Here is a table of points, one per row:
array([-65., 36., -24., -18., 31., -31., 28., -2., -26., -21., -50., -40., -18., -4., -42.,
       67., -40., 20., -16., -3., -34., 88., -2., -6., -46., 0., -4., -13., 27., 38.,
       6., -15.])
array([21., 35., -19., -14., -15., -46., -50., -2., 14., -74., 34., 2., 23., -27., 11.,
       -26., 25., 14., -48., -14., -1., -31., 26., 8., 24., 15., 72., -7., -63., 4.,
       18., 34.])
array([-6., -5., -51., -13., 5., 59., -15., 25., 2., 16., 76., -3., 0., 3., 9.,
       -4., 16., 27., 50., -11., -3., 47., -21., -11., -14., 29., 38., 55., 34., 28.,
       19., -20.])
array([-13., -32., -1., -50., -35., -8., -15., 45., 21., 9., 37., -34., -16., 4., -6.,
       -59., -34., 63., 21., 34., -48., -31., 4., 11., 8., 21., -26., -15., -14., 9.,
       -20., -83.])
array([6., -8., -40., 41., 27., -8., 14., 21., 62., 40., 2., 0., 13., 19., -44.,
       -46., 42., -6., -4., 37., -13., 0., 20., -45., -14., -24., -42., -37., 12., 45.,
       20., 41.])
array([-15., -13., -13., -1., -63., -2., -47., 50., 23., -17., -20., -3., 46., -19., -8.,
       14., -2., -5., 43., 0., 74., -2., -30., 4., 18., 16., 24., 34., 6., -5.,
       32., 18.])
array([55., 3., -19., -48., 37., 38., -4., 4., 25., -23., 31., 14., 10., 55., -29.,
       53., -7., -66., 36., 68., -47., -7., 8., -18., 24., -29., -44., -7., 13., -43.,
       40., -1.])
array([35., 58., 50., -21., -31., 8., 10., -69., 40., 0., -33., 17., -28., -10., -35.,
       25., -6., 35., 20., -40., -37., -38., -13., 5., -19., -57., 49., 8., 18., -35.,
       -13., 20.])
array([-19., 18., 35., 1., -29., 15., -50., -69., -45., -12., -34., 26., 40., 6., 4.,
       -3., 13., 51., -10., 57., 25., 24., 53., 10., 2., -36., -68., 35., -7., 23.,
       26., 2.])
array([56., 32., 59., -19., 57., -43., 4., 9., 28., -22., 6., -41., -10., -17., 34.,
       7., 45., 31., -53., 2., 14., -23., 2., 18., -17., 34., 15., 53., 50., -26.,
       -6., -18.])
array([-35., 15., 1., 4., 21., 0., 69., 21., -15., -30., -20., -40., -14., 8., 0.,
       43., 1., -2., 9., 14., 46., -33., -44., 18., 40., -8., 9., -57., -40., -22.,
       32., -37.])
array([-22., -12., 59., -31., 21., -18., -57., 1., -3., 24., 7., -4., -49., 49., 12.,
       -28., 1., 74., -22., -43., 18., 19., -24., 31., -14., -31., -47., 6., 6., -43.,
       -36., 82.])
array([61., -4., -39., 27., -28., -83., 1., 35., -7., 28., -3., -3., -53., 41., 17.,
       16., -4., -50., 8., 88., -11., 64., 27., 33., 38., -11., 7., -4., 5., -7.,
       -47., -6.])
array([-20., -23., 24., 15., -53., -39., 37., -20., -8., 18., 19., 63., -21., 32., -5.,
       -28., -53., 26., -15., 29., 5., -16., -20., -24., -31., -1., 42., 6., 32., -15.,
       42., 7.])
array([33., 77., 15., -38., 30., -18., -5., 5., -19., 10., 21., 24., -1., -45., 34.,
       -19., -33., 3., 0., -13., 65., -43., 25., 16., 18., -6., -16., 23., -9., 83.,
       40., -11.])
array([-40., -16., 38., 4., -8., 0., 7., 9., 48., 18., -3., -58., 37., 67., -22.,
       37., -1., -57., -37., 1., 7., 15., -31., 62., -42., -38., 31., 26., -51., 43.,
       3., -28.])
array([9., -24., -4., -15., 44., -12., -44., -56., -19., 51., -20., 40., -9., -13., -32.,
       -12., -20., 33., 29., 7., 15., 16., 21., 13., -39., 43., 18., 5., -65., -57.,
       22., 25.])
array([13., 67., 14., 17., 12., 2., 36., 30., -15., -14., -26., 9., 25., -2., 6.,
       -4., 4., 46., -57., -41., -34., 33., -13., -40., 16., 17., -7., 47., -91., -18.,
       12., -48.])
array([1., 18., 6., -13., 14., 60., -10., -14., -45., -6., 1., 36., 16., -26., 73.,
       -32., -23., -56., -62., -4., -38., -11., -41., 21., 10., -15., 49., 28., 10., -15.,
       1., 17.])
array([3., -5., -55., 25., 1., 30., 42., 49., -23., -15., -16., -3., -62., 44., 34.,
       -30., 49., -9., 2., 0., -31., -24., 17., 10., -12., -2., -64., -22., -17., -1.,
       25., 16.])
array([-34., 20., -21., 79., 7., 10., -28., -15., 38., -58., 37., 1., -40., -13., 19.,
       -41., -65., -24., 80., -3., -14., -38., 1., 5., -35., 7., -21., -10., 5., 9.,
       -40., -4.])
array([-11., -53., -7., -20., 40., -12., 16., -28., -10., -45., -32., 4., 14., 26., 3.,
       -46., 38., -33., 16., -45., 29., 25., -30., 6., 30., -6., 14., -28., 53., 43.,
       20., -57.])
array([17., 14., -17., -4., -42., -53., -24., -38., -11., 34., 22., 40., -11., -46., -3.,
       22., 23., -13., 10., -71., -6., 24., -45., 59., -2., 14., -54., -34., -2., -53.,
       48., -10.])
array([25., 2., -29., 45., 10., 16., -65., -10., 0., 30., -26., -44., 6., 52., 35.,
       55., -58., 5., -50., -47., 13., -38., -3., -56., 8., 38., 19., -72., 9., 13.,
       18., -15.])
array([6., 12., -4., -6., -13., 44., -1., -38., -45., 0., -9., -62., -26., -1., -27.,
       16., 33., -5., -21., 18., 39., -7., 13., 41., -55., 12., 7., -35., 3., 43.,
       -12., -6.])
array([0., -28., 3., 19., 10., -3., -23., 29., -37., 14., -72., 11., 26., -25., -53.,
       -11., 18., -10., 19., 43., -24., -59., -46., -7., -15., 17., 10., 7., 36., 25.,
       -51., -7.])
array([23., -40., 20., -1., -9., -22., 20., 8., -60., 6., 19., -44., 37., -6., 51.,
       8., 20., -42., 65., -13., 0., 4., 15., -57., -72., -27., 15., -16., 5., -15.,
       -19., -41.])
array([-5., 8., -16., -23., -13., 4., 34., -23., 7., 28., 8., 31., 56., 13., 13.,
       -14., 6., 37., 29., -3., -17., -12., -51., -32., 30., 15., -27., 16., -31., 15.,
       -89., 8.])
array([6., 15., -70., 20., 3., -8., 47., 52., 10., -1., 7., -14., 16., 21., -58.,
       -44., -14., -67., -19., -19., -6., -5., 24., 4., -6., -9., -30., 45., 27., -46.,
       -2., 6.])
array([-34., 3., 1., -49., 13., 37., 27., -18., 50., 13., -60., -4., -7., -92., 54.,
       -20., 0., -21., -10., -4., 29., 20., 43., 27., 40., -31., 18., -10., 2., -23.,
       -4., -22.])
array([-51., -65., -5., 63., 35., 2., -30., -15., -10., 15., 32., 24., 4., -15., -27.,
       64., 29., 64., 10., -31., -17., -16., 17., 24., 57., -77., 21., 16., 25., -28.,
       -24., 13.])
array([-13., 12., 96., 43., -15., 53., -17., -1., -5., 1., -24., -1., -54., -13., -19.,
       -43., 5., -27., 35., 8., 10., 29., 35., -18., 52., 26., 18., -15., 9., -14.,
       -1., 6.])
array([-73., 14., -20., -57., -40., -1., -5., -13., 22., -15., 22., 18., 2., -2., 25.,
       54., 42., -49., -48., -21., 40., -14., 54., -53., -12., 17., 20., -50., 3., 1.,
       -27., -9.])
array([53., -12., 20., 44., -12., 56., 32., 24., 11., 1., 18., 53., 70., -23., -10.,
       -1., -36., 31., -22., 8., 0., 37., -9., 43., -16., 25., -1., -50., 25., 5.,
       -40., 15.])
array([47., -50., -11., 15., -16., 1., 28., 33., 18., -2., 30., 13., -52., -19., -29.,
       17., 19., -16., -13., 19., -4., 49., -23., -91., 15., -1., -40., 27., -23., 23.,
       22., 58.])
array([-14., -70., 24., -21., 2., -27., 37., -19., -15., 2., 19., -28., 29., -24., 15.,
       11., -29., 0., 26., -7., -42., -46., 43., -11., 29., 64., -4., 46., -1., 19.,
       -15., 69.])
There is one direction along which these points spread out most. Take the direction at right angles to it along which they spread out most. Go by this last direction. Where along it does each point below lie, from 0 to 99? 50 is the average, and the first point above lies past it. One standard deviation of the points above along it is 16.
array([55., 3., -19., -48., 37., 38., -4., 4., 25., -23., 31., 14., 10., 55., -29.,
       53., -7., -66., 36., 68., -47., -7., 8., -18., 24., -29., -44., -7., 13., -43.,
       40., -1.]) 49
array([-14., -70., 24., -21., 2., -27., 37., -19., -15., 2., 19., -28., 29., -24., 15.,
       11., -29., 0., 26., -7., -42., -46., 43., -11., 29., 64., -4., 46., -1., 19.,
       -15., 69.]) 33
array([6., 15., -70., 20., 3., -8., 47., 52., 10., -1., 7., -14., 16., 21., -58.,
       -44., -14., -67., -19., -19., -6., -5., 24., 4., -6., -9., -30., 45., 27., -46.,
       -2., 6.]) 53
array([-13., -32., -1., -50., -35., -8., -15., 45., 21., 9., 37., -34., -16., 4., -6.,
       -59., -34., 63., 21., 34., -48., -31., 4., 11., 8., 21., -26., -15., -14., 9.,
       -20., -83.]) 42
array([-22., -12., 59., -31., 21., -18., -57., 1., -3., 24., 7., -4., -49., 49., 12.,
       -28., 1., 74., -22., -43., 18., 19., -24., 31., -14., -31., -47., 6., 6., -43.,
       -36., 82.]) 18
array([-11., -53., -7., -20., 40., -12., 16., -28., -10., -45., -32., 4., 14., 26., 3.,
       -46., 38., -33., 16., -45., 29., 25., -30., 6., 30., -6., 14., -28., 53., 43.,
       20., -57.]) 71
array([53., -12., 20., 44., -12., 56., 32., 24., 11., 1., 18., 53., 70., -23., -10.,
       -1., -36., 31., -22., 8., 0., 37., -9., 43., -16., 25., -1., -50., 25., 5.,
       -40., 15.]) 37
array([56., 32., 59., -19., 57., -43., 4., 9., 28., -22., 6., -41., -10., -17., 34.,
       7., 45., 31., -53., 2., 14., -23., 2., 18., -17., 34., 15., 53., 50., -26.,
       -6., -18.]) 57
array([35., 58., 50., -21., -31., 8., 10., -69., 40., 0., -33., 17., -28., -10., -35.,
       25., -6., 35., 20., -40., -37., -38., -13., 5., -19., -57., 49., 8., 18., -35.,
       -13., 20.]) 38
array([47., -50., -11., 15., -16., 1., 28., 33., 18., -2., 30., 13., -52., -19., -29.,
       17., 19., -16., -13., 19., -4., 49., -23., -91., 15., -1., -40., 27., -23., 23.,
       22., 58.]) 34
